In the data rows, 128 means zero.
Here are some numbered points:
c(158, 79, 183, 155, 86, 134, 67, 118, 187, 174, 191, 133, 91, 75, 99, 118, 83, 116, 116, 89, 157, 187, 152,
  152) 0
c(101, 189, 75, 126, 135, 153, 89, 65, 172, 134, 97, 104, 109, 134, 141, 120, 204, 211, 108, 74, 156, 168, 109,
  165) 1
c(130, 211, 159, 18, 143, 114, 90, 97, 140, 125, 100, 224, 166, 227, 187, 178, 203, 85, 145, 116, 138, 91, 98,
  128) 2
c(128, 159, 156, 146, 91, 63, 128, 78, 88, 69, 97, 176, 151, 136, 77, 151, 95, 190, 163, 139, 119, 105, 170,
  57) 3
c(152, 168, 151, 113, 144, 108, 113, 117, 68, 131, 77, 72, 141, 162, 117, 137, 164, 103, 114, 140, 237, 128, 167,
  183) 4
c(121, 143, 116, 123, 165, 140, 153, 116, 97, 119, 145, 211, 93, 134, 156, 165, 154, 147, 150, 194, 103, 147, 116,
  111) 5
c(167, 187, 186, 152, 136, 157, 76, 179, 125, 123, 156, 74, 46, 107, 170, 95, 142, 109, 121, 143, 136, 142, 125,
  63) 6
c(255, 136, 50, 135, 105, 104, 110, 71, 141, 198, 67, 202, 182, 131, 154, 107, 110, 153, 115, 32, 216, 119, 96,
  140) 7
c(129, 125, 116, 94, 147, 113, 141, 102, 60, 162, 86, 176, 147, 44, 112, 133, 149, 122, 119, 167, 140, 117, 193,
  67) 8
c(90, 125, 112, 78, 142, 136, 168, 178, 82, 189, 182, 173, 132, 113, 113, 177, 209, 96, 158, 66, 179, 89, 64,
  97) 9
c(174, 141, 121, 160, 133, 100, 145, 142, 200, 123, 149, 85, 153, 152, 172, 104, 110, 149, 132, 36, 160, 155, 63,
  188) 10
c(161, 37, 169, 157, 128, 170, 61, 181, 215, 161, 134, 112, 37, 127, 104, 166, 148, 121, 82, 151, 102, 164, 188,
  93) 11
c(149, 94, 136, 125, 131, 169, 82, 162, 152, 186, 132, 100, 42, 149, 159, 135, 161, 92, 98, 87, 93, 134, 146,
  85) 12
c(144, 156, 119, 133, 159, 121, 115, 137, 248, 139, 88, 152, 98, 150, 100, 99, 93, 162, 75, 108, 76, 170, 78,
  152) 13
c(74, 135, 162, 223, 139, 38, 221, 173, 112, 110, 131, 139, 59, 54, 98, 99, 133, 209, 207, 143, 153, 209, 106,
  140) 14
c(105, 115, 160, 149, 104, 80, 196, 119, 29, 65, 149, 157, 131, 103, 178, 119, 69, 99, 132, 186, 134, 143, 159,
  181) 15
c(109, 71, 131, 135, 152, 117, 154, 203, 71, 133, 135, 95, 114, 109, 68, 118, 184, 99, 135, 117, 104, 113, 143,
  88) 16
c(191, 84, 112, 137, 57, 75, 138, 141, 117, 129, 110, 150, 167, 157, 190, 154, 148, 56, 140, 157, 167, 144, 117,
  136) 17
c(93, 98, 183, 110, 126, 55, 160, 162, 155, 136, 129, 161, 72, 132, 113, 126, 136, 144, 105, 93, 132, 164, 65,
  99) 18
c(156, 30, 37, 137, 115, 139, 86, 99, 99, 143, 80, 89, 116, 83, 127, 199, 84, 65, 95, 175, 56, 175, 120,
  234) 19
c(70, 130, 102, 142, 121, 188, 150, 128, 144, 128, 127, 138, 142, 100, 130, 43, 132, 185, 161, 132, 143, 116, 83,
  195) 20
c(163, 187, 149, 38, 168, 127, 93, 122, 132, 136, 117, 188, 97, 186, 169, 155, 192, 113, 135, 133, 174, 108, 104,
  109) 21
New points follow, each followed by the numbers of its five nearest points above, nearest first.
c(166, 132, 44, 47, 131, 140, 86, 111, 132, 142, 115, 127, 155, 199, 190, 155, 143, 83, 128, 113, 144, 82, 108,
  135) 21 2 17 12 4
c(162, 127, 168, 118, 177, 112, 131, 180, 83, 121, 153, 115, 125, 156, 141, 125, 160, 73, 167, 128, 70, 134, 100,
  94) 16 5 6 12 18
c(49, 85, 112, 57, 121, 140, 81, 143, 163, 168, 25, 74, 138, 69, 38, 160, 118, 130, 159, 112, 121, 81, 119,
  134) 16 8 20 18 12
c(155, 118, 86, 100, 104, 109, 137, 141, 58, 114, 88, 171, 181, 255, 95, 128, 137, 162, 158, 78, 57, 97, 136,
  109) 3 16 5 17 21
c(89, 43, 157, 141, 25, 87, 90, 165, 156, 72, 180, 70, 151, 179, 174, 104, 115, 110, 137, 127, 175, 110, 184,
  158) 17 0 15 10 16
c(75, 122, 110, 101, 98, 93, 84, 116, 204, 99, 124, 159, 180, 162, 111, 135, 127, 69, 114, 115, 158, 125, 108,
  171) 17 13 10 18 20
c(161, 63, 86, 171, 92, 159, 130, 100, 225, 169, 188, 134, 73, 86, 140, 120, 78, 99, 98, 69, 120, 154, 131,
  174) 0 12 10 13 11
c(159, 91, 148, 172, 157, 99, 170, 124, 106, 66, 100, 121, 82, 40, 116, 109, 112, 105, 114, 157, 111, 135, 120,
  154) 15 16 5 8 18
c(132, 97, 102, 103, 152, 139, 181, 185, 75, 146, 157, 127, 161, 163, 98, 81, 150, 89, 123, 121, 46, 9, 118,
  147) 16 9 20 5 12
c(163, 176, 123, 125, 55, 138, 110, 132, 191, 119, 124, 121, 101, 169, 182, 51, 123, 134, 128, 79, 161, 138, 101,
  215) 10 20 1 13 17
c(137, 159, 133, 142, 161, 184, 105, 108, 133, 121, 105, 173, 54, 97, 149, 143, 114, 174, 104, 155, 129, 148, 148,
  157) 5 1 13 20 6
c(118, 160, 126, 132, 121, 126, 163, 142, 124, 145, 187, 131, 148, 165, 126, 150, 141, 166, 131, 150, 104, 158, 117,
  102) 5 18 16 20 3
c(107, 172, 123, 121, 123, 193, 136, 68, 83, 81, 99, 192, 111, 162, 154, 148, 166, 190, 175, 145, 92, 143, 105,
  164) 5 20 1 21 3
c(79, 105, 127, 189, 114, 185, 118, 117, 132, 123, 152, 67, 136, 167, 87, 105, 180, 208, 167, 97, 87, 119, 172,
  27) 16 12 3 20 1
c(120, 105, 86, 171, 130, 198, 152, 175, 88, 140, 176, 101, 180, 131, 128, 180, 186, 101, 96, 123, 127, 134, 128,
  154) 16 9 5 12 17
c(115, 101, 92, 146, 129, 131, 130, 146, 183, 144, 173, 95, 127, 0, 178, 116, 106, 93, 101, 148, 150, 143, 127,
  131) 0 20 6 12 8
c(137, 162, 163, 139, 156, 109, 185, 162, 155, 137, 125, 138, 130, 116, 111, 120, 131, 126, 128, 138, 135, 95, 88,
  129) 18 5 16 20 13
c(67, 103, 145, 140, 112, 109, 156, 144, 55, 144, 138, 85, 224, 112, 113, 105, 119, 83, 166, 114, 151, 67, 174,
  139) 16 15 8 4 20
c(76, 51, 106, 214, 140, 78, 187, 183, 180, 119, 152, 38, 66, 46, 130, 97, 128, 107, 90, 156, 231, 205, 167,
  158) 14 0 16 18 11
c(120, 149, 138, 119, 172, 139, 158, 108, 100, 122, 143, 154, 97, 140, 140, 145, 159, 150, 130, 212, 118, 146, 127,
  149) 5 21 8 15 20
